A single turn carries every row of the set below to another of its rows. Some are shown first; where does it send the rows asked next?
lep: [ -4   1  16  14   0  26   1 -11  13   1  34 -33  -4   7  -8  34 -18  13
 -47  38  15  -2  49   5 -11  21  -4  28 -25]
nese: [ 42   4  -2  18  -5   5  31  41 -11  13  15 -13  17  13 -19  52   6  32
  37  32  -9  -5  31  20 -52  -2   0 -23  21]
mog: [ 26  18  21  -1  -7  30   4  -8  24 -49  31 -14  17  -1 -15  16  -6   2
   3 -12 -26   9   5 -30 -33 -12  14  57 -20]
visis: [  1  16  20  14 -26 -23  19   4   5   3  32 -33   4 -23 -19  -3 -29 -37
   2   9 -40  -6  39  29 -39   6  34  47   2]
Feko: [ 32   2   7  11 -43  -3  16   6 -50  35  42  14  -9  -5 -12  -4   1  13
  19  25 -15  15 -12 -23  -6  22  31 -23 -17]
noko: [ 28  20  35   0 -21  42  18  24  12 -36   9 -30   8  12   0  21 -10  26
  23   2 -42  -3  22  11  -2  18  51  13  16]
Paral: [ 23  21  19  -2   1  38  -1  -4 -18  34   3 -26   8  20  -6  13  29 -41
  -1  40 -14  35  11   8 -32  38 -14  -3 -36]
Foven: [ 10  -5 -15  15  12  22 -24  -5  13 -21  15  -6  15  15   0  28  20   1
  -3  28  26  -7  61  -4 -26  -9  -3 -36   0]
mef: [ 17  16  27  28 -10  -4   7  11  -8  22  19 -13 -10   1 -14   6   3 -77
  13  25 -38   9  -3  20 -36  28  35  21  -3]
lazov: [ 13   1   8  17 -19   4 -11 -24  -7  -7   4 -10  17 -14 -23   2  22  14
  -6  18 -15  24  55  -9 -53 -33 -37  22 -20]
gebus: [ 33  13  17  15 -28   3   5  16   8 -29  17 -17  -9  38 -15  28 -22   5
  29   8 -77  10  25 -10 -38  -5  28  19  17]
Rubol: [ -4  30  15  -5   8 -11   1  12 -38  21  16  19 -12  -6 -18  17  33   6
  36  28 -13  33 -24   5  -9 -19   7  25  28]
pado: [ 12  16  26   6 -25 -24  15  -2 -21  27  32  -5   8 -17 -28  18 -15  31
  19  -4 -31   1  49  10 -35 -47   4  41  -3]
rusir: [-16  -4   4  23 -36  12  32  11 -34   6  29  -3 -27   0 -43  12 -32  16
  -9  19 -25 -31  27 -31 -31  -3   9   5 -25]
vonu: [ 26   5  -3   3  16  30 -33 -14 -12 -20  19  12  24  11  -7  20  17 -16
  21  26  24   3  50  11 -11   5 -17 -24 -31]
vege: [ -3   1  25   9 -35  21  25 -17 -22  23  39 -32  29 -25 -12 -25 -16  13
   7   2  28  -4  17 -31 -19  21  14   7 -21]
mifir: [  8  38   8 -23  -4 -17  25 -14  -7   3  30   9 -27 -19   4  14 -10 -46
  19  33 -35   5 -13  -7 -23  -7  22  41  -6]
tarez: [ 10  11   6  28 -23 -53   8   1 -36   7  23 -10   2  -4 -22  19 -19  -6
  14   3  14   5  14 -50 -39  24  -6  12   4]
Nituk: [ 15   8 -10   0  20   8   0  11 -22   0  13 -10  44   9 -45 -18   3  17
   6  12 -18   5  22  39 -24 -44  -2 -31   7]
gem: [ 19  21  21  10  11  21 -12  -6 -25  27   2 -13   1  54 -37  -3  10  14
  13  34 -40  15  14  20 -40 -12 -29 -11 -13]
ketez: [ 20   6  23   2  19  34  -6   6 -13  -2  38   8   9   1 -26  16 -15  65
  -5  40   0 -11  18  31  14   8  -2   7   2]
Puna: [ 43 -12 -27   9 -31  -5   9  33   1  17  42   1   2  -1 -16  59   8 -20
   0  52  -8  10  22 -10 -44  19  -3  14  -5]
piri: [ 39 -16 -15  10  -7  16 -33  10   5  -8  19   7  32  14 -24   7  17 -27
   3  30  10   4  52  -6 -31 -12 -24 -27  -7]
luku: [-19  30   6   5 -13  22   1   4 -42  17  19  -1   1 -26 -35 -13  16 -21
   0  25 -12  -7 -14 -46 -41  35 -11  -5  -2]
matuk: [ -7  31  22 -22  -7   3  20   8   7  21   4 -32  -2 -14  -6 -10  11 -34
  -8   8 -13  -9  -6  12  -3  23  57  21  16]
seko: [-10  18  40  35  -9   3  25  16 -50   8  -9 -31  -3  -5 -14  -4 -27   5
  -3  15 -10  16  19  -4  -7  47   5 -22  -3]
baseb: [  0  23 -17   3  32  -4   2  11 -23 -11  17  -1  18   7 -24  12  16  31
  14  21  -5   5  11  26 -28 -39  12 -43  22]
Mevo: [ 36  39  27 -14 -10  38 -14   8  -4 -30  13   5  -9  18 -11   8   2   7
  19  20 -73  12  -7  -4  -3  17  21  12   6]
zazi: [ 15  21 -11  -4  29  -7   1  -6 -37 -17  27   7  30   3 -29  12  -5  33
  28  10  -5   5  23  42 -16 -41   0 -12 -18]
nusup: [  3  30  45   0  11  28  15 -15  13  11  25 -13 -23 -22   6   5 -30 -39
 -21  20 -31 -16  19   4  -9  10  25  31 -25]
Kidi: [ 19  29  30  15   2  31 -13   6  22 -32   1 -35  32 -12  -7   0  12 -20
   1 -14 -46  30   8 -19 -58  21  11  25   2]
fefo: [-29   7  25 -10  22  37  17  23 -20  42   6 -33  28 -21 -26  -7   1  11
  11  -9 -17  -6  23  19 -12   0  16  12  30]
Nule: [ 31  11  14   9 -39 -14  30  17  25  11  27  -5 -22 -12  -9  36   1 -29
 -12  21  -3 -19   4  -2 -16   0  53  28   5]
zose: [  6 -16  -9  -1  24  21 -10   8  -3  23  -3 -31  41 -17  -4  25  29  11
   8 -14   0  11  48  -2 -45  28   3 -15  10]
renav: [  6 -23 -15  -9  19  23  -7  -6 -16 -12  27  23  13   5 -14  20  30   9
  23  23  27  32  -3 -14  -3   1 -13  34  -4]
befe: [ 35  22   1   2  -1   7  -9   8  21 -28  26  -5  20   1  -8  35  24  -1
  19 -21 -20  23 -14 -23 -41  23  43  32   7]

Feko turns into tarez
nese turns into lazov
Where do these go?
noko turns into Kidi
Paral turns into Rubol
Foven turns into Nituk
Nule turns into visis

A single turn carries every row of the set below to another of its rows. Some are shown first; where does it send the rows asked next?
Tivib: [ 35  -2  17  23 -18 -19 -23 -42  -6   3 -34  -3   9 -11  -1  73  20   1]
Bef: [ 37 -25  33 -21  35  20   1 -44 -23  20  -1   0  -5  18 -20  16  65  13]
boku: [-39   4  30  -1  12 -24 -35  -8  10 -22 -24 -12   4  35 -22  36   6  -8]
zote: [ 43 -25  29 -22  32  25   3 -39 -18  27   6   2 -11  20 -24  14  61   5]
silaz: [ 49  -1  15   1 -16 -14 -18 -29 -17  -9 -30  -3  -2  -1 -10  74  17 -14]
vopo: [-16  -8  32  11 -16 -19  17 -19  17 -27   4 -17   6  24   5  -9  26  -3]
mep: [ 18 -20  37   1  36  17 -10 -21 -15  41  -2  -5  -9  45 -54  -7  10  15]
lop: [ 56  -5   6   5 -24 -12 -16 -31  -2   7 -19  -5  -9  -3 -14  69  16 -28]
tutuz: [ 40   0  14  11 -11 -25 -25 -49 -11  -9 -31 -14   2  -9  -6  69  28  -8]
Gabur: [-25  -1  24 -10  -2  -9 -26  10  19  -6 -10  -3  -6  41 -32  38  -6 -26]
butop: [-14 -10  34   3 -19 -13  20  -7  13 -31   3 -10   6  28   3  -5  20  -5]
lak: [ 11 -18  43   4  47  12 -16 -27 -23  28 -12  -8  -2  45 -49  -4  15  26]
Pebo: [ 40  -3  19  10 -21 -10 -18 -26 -11   1 -34   3   4  -4  -5  77  12  -4]
mado: [ 39  -4  10  25 -26 -18 -21 -45   7  17 -24  -5   2 -12  -6  69  20 -11]
govad: [ 39 -26  27 -16  30  19   0 -50 -11  33   8  -4 -10  18 -23  11  66   3]
vel: [-26  -3  14   7  -8 -17 -30 -11  40  14   1 -15  -9  34 -34  27   2 -35]
basuk: [ 24   3  58  -4  19  26 -43 -29  12 -14   3  18  13  44 -14  -9   4  19]
mufo: [-12 -10  27  12 -24 -17  19 -17  26 -17  12 -16   2  23  -1 -11  24 -12]
pimum: [ 18   4  55   9  23  15 -50 -51  22  -8   6   5  16  36 -13 -16  16  22]
roke: [ 46  -2   5  17 -19 -23 -23 -50   5   9 -20 -17  -3 -11 -12  63  26 -21]
Fuvoz: [ 34  -1  48  -2   9  31 -40 -26  27   4  16  18   3  43 -21 -13   0   4]
Vebu: [ 47  -7  11  15 -30  -8 -15 -27   2  16 -24   3  -2  -6  -9  73  11 -15]
Loga: [  7 -16  38  14  46   5 -19 -41 -14  36  -7 -15   0  37 -47 -10  20  26]
Risu: [ -9 -12  30   5 -24 -10  23  -4  20 -22  10  -9   1  29  -1  -8  17 -14]
dimov: [ 15 -21  33  12  38  10 -16 -37  -7  49   1 -14  -8  38 -52 -12  16  14]
bifel: [-41   3  20  17   7 -31 -39 -30  33  -1  -9 -25   2  25 -25  27  15 -17]
Dira: [ 25   1  46  12  10  19 -47 -48  38  13  18   9   8  34 -20 -21  12   8]
Ralaf: [ 34 -24  30 -15  37  16  -1 -52 -17  24   3  -5  -5  15 -20  12  69  13]

bifel turns into boku
mep turns into dimov
Where do these go?
Fuvoz turns into Dira
vopo turns into butop
Ralaf turns into Bef
Vebu turns into mado
roke turns into tutuz

A single turn carries every row of the set below to another of its rows. Some are shown first; where does it send the rows asked next?
zati: [ 29  40 -24  42   6 -45  -1 -23  19  19 -19  -8  28 -14 -29 -32  18  17
 -13 -34 -35 -19]
Sog: [  9   0 -26  35 -30  21 -21  17  28  30 -45  31  34   0 -43 -19  29   4
  -4  -4  -8  19]
tez: [ 35 -34  -1   3  23  23 -15 -18  12  28  -8  25   0   0 -74   5 -16  -3
   5 -16  -7  10]
rere: [ 13  -5  16  28  -1 -26 -47  -5  14  -4 -26  27  32 -26 -48 -19  30  53
 -28  -7 -54 -18]
tugi: [-12  22   4 -10  13 -10 -31 -17  12 -19  15  44  14 -26 -74  23  -9   9
  -4   2 -48  23]
vek: [ -6  38 -26  35 -21 -10 -20  22  -2 -27  20  12  28  -8 -19   2  39  16
 -11 -14 -59   0]
vozo: [ 29  33 -33  52   8  21  -9   4  32  13  -6 -31  26   7 -53  21 -26  10
   7 -22 -12  36]
kunup: [ 33   3  -9   7   5 -19  21  10   7  12  34  -7  -1   4 -22   7   1  17
  -3 -49 -16   7]
susab: [ 15 -11 -35  -5 -13   4  10  -2 -17  33  23  -9   6 -14 -66  13 -28  44
 -26 -32 -30 -21]
bug: [-10  22 -13  59   5  22  -2 -28 -16  38  -9   1  30 -43 -71  18  -9  50
 -16  -1 -54  -5]
fet: [  6  25 -17  62  -4 -32  -6 -21  14  31 -41   4  52 -38 -52  12 -16  18
  -3   2 -36 -10]
guk: [  7   4   9  15 -14  -9  -7  12  41  41   6 -30  -7  -9 -50 -25  13  13
  -7   1 -46 -31]
mopur: [  8  35 -29  25 -19  15 -10  -6 -20 -33   6  31  43  -6 -41   4  14  47
  16   9  -2  -3]
rumir: [ 16  12 -36  -8  19  22 -22 -11  23  26   4   2  22 -24 -75 -12  47  29
 -11 -15   5 -20]
fefu: [ 32  23 -66  40 -22  10 -41  -7  11  27  12  13  21  -6 -48  -8 -16  24
  21  16 -30  27]
non: [ 30   1  -4   8  19  35   5  38  -3  20 -18   2  39 -34 -22   3   1  43
  13   3 -66  11]
vefon: [ 17  15  -9  30  -2  42 -24  -1  -9 -12 -44  20 -16  13 -76   4  -9  22
  21 -13 -34 -29]
zolot: [ 25  29  25   0   8 -17 -25 -21  52  -3   3   8  19   1 -68  -1  19  16
  17 -29 -25  19]
kunid: [ 19  20  -6  51   1   6  22 -11 -31   8 -15 -10  12 -19 -23 -12 -29  34
  -3 -34 -57  24]
Tuzul: [ 14  20 -29  40  35  42   1  -6   5 -28  -9  17 -19 -33 -47   1  20  24
  12 -17 -23  29]
kose: [ 46  22 -28  30   8  37 -28  22  17  11   5   3  33  11 -39  -6   6  58
 -43 -26 -61 -10]
dafe: [  5  -4 -26  37   6   3 -27  15  21   4 -23  24   2 -22 -40 -56 -16  34
 -42  24 -21   8]
veneg: [  4  16   2  -8  27 -11   0  21  20 -33  -8 -31  21 -11 -51 -21 -13   4
  -1 -28 -54 -12]
Mufu: [ 34  11 -59 -17  14  23 -37 -18   6   1 -15  -9  27 -20 -27  29  12  38
 -20   8 -18  -4]
leg: [  2  38  11  38  39 -21   0  27  17  23 -10   4   7  -5 -53 -16 -12  10
  24 -14  -5 -16]
Ris: [-19 -34 -45  16  -8  22  -6 -11 -20  12  -3  18   9 -23 -77  11 -17  -2
 -21 -18 -42   3]
sosut: [-19   3  -2  25  16   1 -48  10   9   6 -12  35  49 -16 -67  31 -19  36
 -33  -2 -35  17]

Mufu turns into fefu
sosut turns into Ris
zati turns into zolot
Where do these go?
kunid turns into rere
kose turns into Sog
rumir turns into vozo
veneg turns into guk
susab turns into fet
vefon turns into non

A single turn carries every row of the set below to another of its rows. Some are shown first; where does it send the rows asked next?
goda: [-18 -14 -17 -31  22 -21  33  18  -2 -21  14 -12   3  25 -22  19  -7  -2
 -23   9  34   4  28 -19  -8 -39  -7  24 -12 -24 -36]
bibu: [  3   5  -7 -36  -4  -4  10 -31 -23 -24  -4 -12   6  -2 -24  39  -7   5
  22  13  18  -1  16 -23  37  11  19  23  50 -24   4]
lubig: [ 13 -39 -10  -1   5   8 -43  17   1  19  -5 -52  19 -26 -24  39   0 -11
  -6  -5 -16  -7  24   2 -31  25   2 -20  39 -24 -12]
kel: [ -2 -47  24  23  22 -14  -2  32  -3 -20 -18 -42  -5  -5 -18  24   5  -8
 -54 -31  25 -26   8  15 -29 -41  17  -8  -4  -3  -6]
rel: [  9 -11  15   2 -32 -18 -10 -24  21 -15 -16   0  25  12   5  -3 -22 -17
   1 -17 -15 -18  10  14   1 -41  11  23  11 -14  -7]
zev: [ 25  -3  12 -19   9 -15  44  14  12 -25  -1  13  -1  31 -12  29 -15  18
  -6 -11  38 -20  11  -7 -10 -36  19  16   9 -17  -1]
vobo: [ 14 -17 -19  24  47 -10 -29  11 -16   0 -48 -27   3  10 -41  16   2 -36
 -39  16  20 -40  11  -7 -26   4  24  -2  17   7  -6]
dukik: [-20 -34 -17 -25  31  29   6   7 -26 -12 -13 -44  11  -8 -48  48   0  -1
 -24   3  39  -2  13 -17 -31  20  -5 -20  50   8  -9]
lofa: [ -7 -25  -6 -16 -13 -18 -40 -26  34 -14  15   4 -48  15 -26  -6  14  22
 -47  10  22 -20 -10 -13   4 -25  53  20  17 -15  -3]
Bagi: [  5 -47 -15  -1   0  17  11  -1   8 -37  18   9   3   0 -39   8 -31 -32
  -6  30  20 -22  30 -15  19   2  -7 -20  15  21  24]
pib: [ 13  -4  14   4   5   0  -2 -17 -19  -8 -49 -30 -38  -4 -15  28 -17   4
 -31   7  56 -34  11  -5 -21  -8  35 -36  48  -6   4]
tanik: [  6 -29  -9   8   1 -13 -25 -21 -11 -29  24 -65  16 -41   0   2 -27 -52
  -7 -11  38 -12  23  -2 -25  -6  23 -19 -24  11 -27]
topa: [-22  -7   4 -13 -10   6 -17 -54 -15 -30 -12 -61   8  13   4  11 -11 -13
 -24   9  54  18   3 -14 -30  -7  49  37  31 -28 -17]
lipev: [  9   5 -12 -11  -7 -21 -23 -16 -30 -40   6 -54  37  -2 -17  18  17 -22
 -25   4  58  -5   4   0 -17 -24  54  34  -2   1 -43]
sagat: [-14 -51  -8   2  -7  12 -19 -35 -12 -56  36 -75  -5 -19  -6  19  11 -24
 -15   0  65  -1   6 -17  -6  -9  12   2  20   2 -47]
seger: [-29   5 -20 -19   4 -28 -26 -29   6  16 -12  11 -28  -3 -42  -3  -1 -10
 -52  21  39 -18   1 -21  -4   0  30   1  -9  18  23]
lipa: [ 27 -22   1  19   8 -14 -11  22  -3 -20   0 -68 -22  -4 -14  48  27   7
 -32 -33  10 -31  13   1 -28 -36   5 -20  21   3  -8]
nesur: [-11 -17   5 -11 -11  13  -7 -56  -8 -27   8 -54  16  16  -2   7  -4 -11
 -22  -3  38  30 -12  -2 -48 -10  52  24  40 -22 -25]
bemi: [ 19 -57   5  -1   9  -6   4 -10   4 -41   3  11 -40 -16 -19   8 -23   3
 -14   7  37  -7   0  -5  28 -28 -11 -26   3 -16   4]
Tamul: [  4 -63 -10 -29 -27  15 -17   4  13 -23  18   6   4 -20  -4   1 -12  12
   8   5  35 -37  46 -16  16 -24  -3 -24  11  -4   2]
duz: [-45 -29   8   2 -16 -28  10 -22  27   0  14 -23 -11   3 -38  44   3  13
 -19 -25  18 -29  -9  12  -2  20   9  14 -12  28   5]
lumor: [  6  10   9 -14  -5 -24  11 -14 -12  -3  17 -54  38 -30  -8   2  -5 -31
 -35  12  30  -1  -6 -11 -37  -3  67  15   7 -29 -19]
nize: [-33 -51  -4   5  36   6   7 -13 -33  -7 -16 -55 -15   8 -39  45 -11   7
 -30  -7   9 -34  15  12 -31  11   9 -10  37   0  -6]
zemup: [ 17 -33 -21 -23  -4  19 -48  31 -12 -18   0 -35   5 -14 -26  25  26  11
 -54   6  36   6  43 -19 -19 -35  31 -12  33 -21  -3]
pegul: [ 10  12   0 -17 -10 -42   8  -7  22   1  39 -26 -23 -37 -38  56   9  15
 -12 -24  17 -11  -1  -4   1  -1   3 -20  -8   8  11]
fitib: [-14 -46   2  -1 -13  14  -6 -50  -4 -19  27 -63   1 -42   0 -11 -41 -23
 -40  27  28  -8   5   7 -40   1  38  -5   1  -1 -14]
Danot: [-28   3 -18 -23  15 -27 -21 -26  12  20  -8  13 -20  -9 -46   1 -18 -14
 -52  35  32 -13  13 -25  -8   1  29   2  -8   5  22]
sesel: [ -6 -45  -4  12 -19  12 -27 -52 -14 -59  29 -66  -7 -20 -10   9  17 -17
 -20  -3  57  -9  -9 -19  -4 -12  31  -4  25  22 -17]
rila: [  2 -31  -1  -3  -9  21  -5 -53 -11 -35  30 -74  -6 -51   5  10 -37 -21
 -29  14  17 -16  -2   2 -20   7  35   4  23 -11  -2]
gibug: [ 13  15   2 -18  10 -11  -2 -29  -9  -5  15 -41  30 -15   4  -9 -14 -50
 -20   4  22  -1 -11 -14 -39  -7  52  10  23 -36 -28]
ruzu: [  5 -48 -28  -2  -4  -3 -10   1   5 -42  47  -3  13   5 -31  -7 -12 -34
 -24  10 -12 -18  37  -4  15 -29  15   9  -4  -3  -9]
Fazap: [  2   0   1 -14 -26 -39   2 -13  24   6  47 -26 -24 -20 -34  53  20  19
 -14 -31   9   3  -3  -3  -2   6   8 -21   2   6   9]
vovud: [  3   4  -5  -9  -4 -13 -23 -29 -21 -31 -16 -59  39  -8 -12  21  17 -13
  -5 -10  70   0 -11 -15 -26 -12  38  32  -2  13 -31]
Kotav: [  3 -34 -33 -18   5  22 -59   2  -9   0 -11 -35   5  22 -24  21  27   3
 -25   9  22 -18  44 -19 -36 -11  25  -7  53  -9 -20]
Budiv: [ 11 -53  -7  15  36  21 -33  11   3  -3 -16  -4  26  14 -35  -4  -5 -36
 -25   4  14 -35   1   5 -28  14  38   0  30   4 -31]
Veviv: [  0 -18 -12 -17 -15 -21 -43 -19  38  -2  22   5 -48   8 -24  -1  23  14
 -47   9  30 -15  -3 -23   9  -9  55   8   3 -18   4]
Gubi: [-40 -41  -6 -34  -7  -5 -14  -6  37  15  44 -23  -2 -18 -30  24  -7  13
 -19 -15 -10  18   1  -6 -18  12 -10   5  10 -12   3]
ret: [-22 -29   2 -36  12 -12  18   1 -23 -23 -14  18  39  23 -40  22  -4  -1
   3  -2  24  -9   5  -6  21  -3  22  23  26 -21  10]
mib: [-21 -27  -9 -32 -23  -6  -6  -9 -10 -25   1 -30 -24 -26  -5  26 -18  10
  -7  23  53 -16  60 -31  30 -28 -12  -7   6  -6  -1]
bag: [-44 -35   2   7  -9 -23  -4 -29  28 -17  12 -25 -10  14 -42  46   4  16
   0 -33  14 -27  -9   9   2  20   9   9  -2  35   0]
teza: [ -3  -9 -34 -19 -17  -5 -47 -32  36  17  11  20 -14  17 -37   5  14  -3
 -10  18  45 -11  14 -25 -12  23  28  -1   6  10 -21]
veg: [ 19 -29  -1   7  11  10  -4 -50  12 -27  -1   7 -30  -8  -2   3 -35 -20
  22   0  14 -25  -3 -14  18   2  -9  -5  22  -6 -16]
lemuf: [-38 -35 -12 -36   0  -4 -17  -7  35  19  38 -23  -1 -16 -29  31   4  12
 -11 -24  -1  18  -9 -12 -15  27 -10   5  -3   4   5]
vugu: [ 17  -6   7 -31 -37  -5  -3   7  20  -9 -16   9  34  12 -14  20  -9   5
  -3  11  13  23  11  -1  -2 -28  -9  13  32 -26   5]
fifef: [  7   1 -30 -22 -17 -12 -57 -30  36   5   3  15  -9  12 -39  14  24  -5
   4   9  47 -20  16 -38  -6  13  25  -5  12  11 -23]
Fopek: [ 40 -30  12   2 -25  15 -30   6   3  -4  -1 -37  12 -21 -14  39   0   8
   1 -21  -3 -16  11  20 -20  14  40 -24  62 -15 -11]
boz: [ 17 -27 -11  -1  13 -11 -21 -18  -7 -28  29 -60  10 -53  -6   8  -8 -43
  -2   0  57  -1  19 -26 -22  12  34 -20 -19   8 -29]
Nibam: [ 28 -18   7   1   8 -10 -29  -8 -12   6 -26 -34 -42 -10 -11  16   4  14
 -47  17  17 -31  13   3 -26 -22  44 -20  42 -45  -8]

fifef turns into bag
zemup turns into dukik
Where do these go?
boz turns into vovud
gibug turns into tanik
zev turns into Tamul
bibu turns into veg
lipa turns into Kotav
teza turns into duz

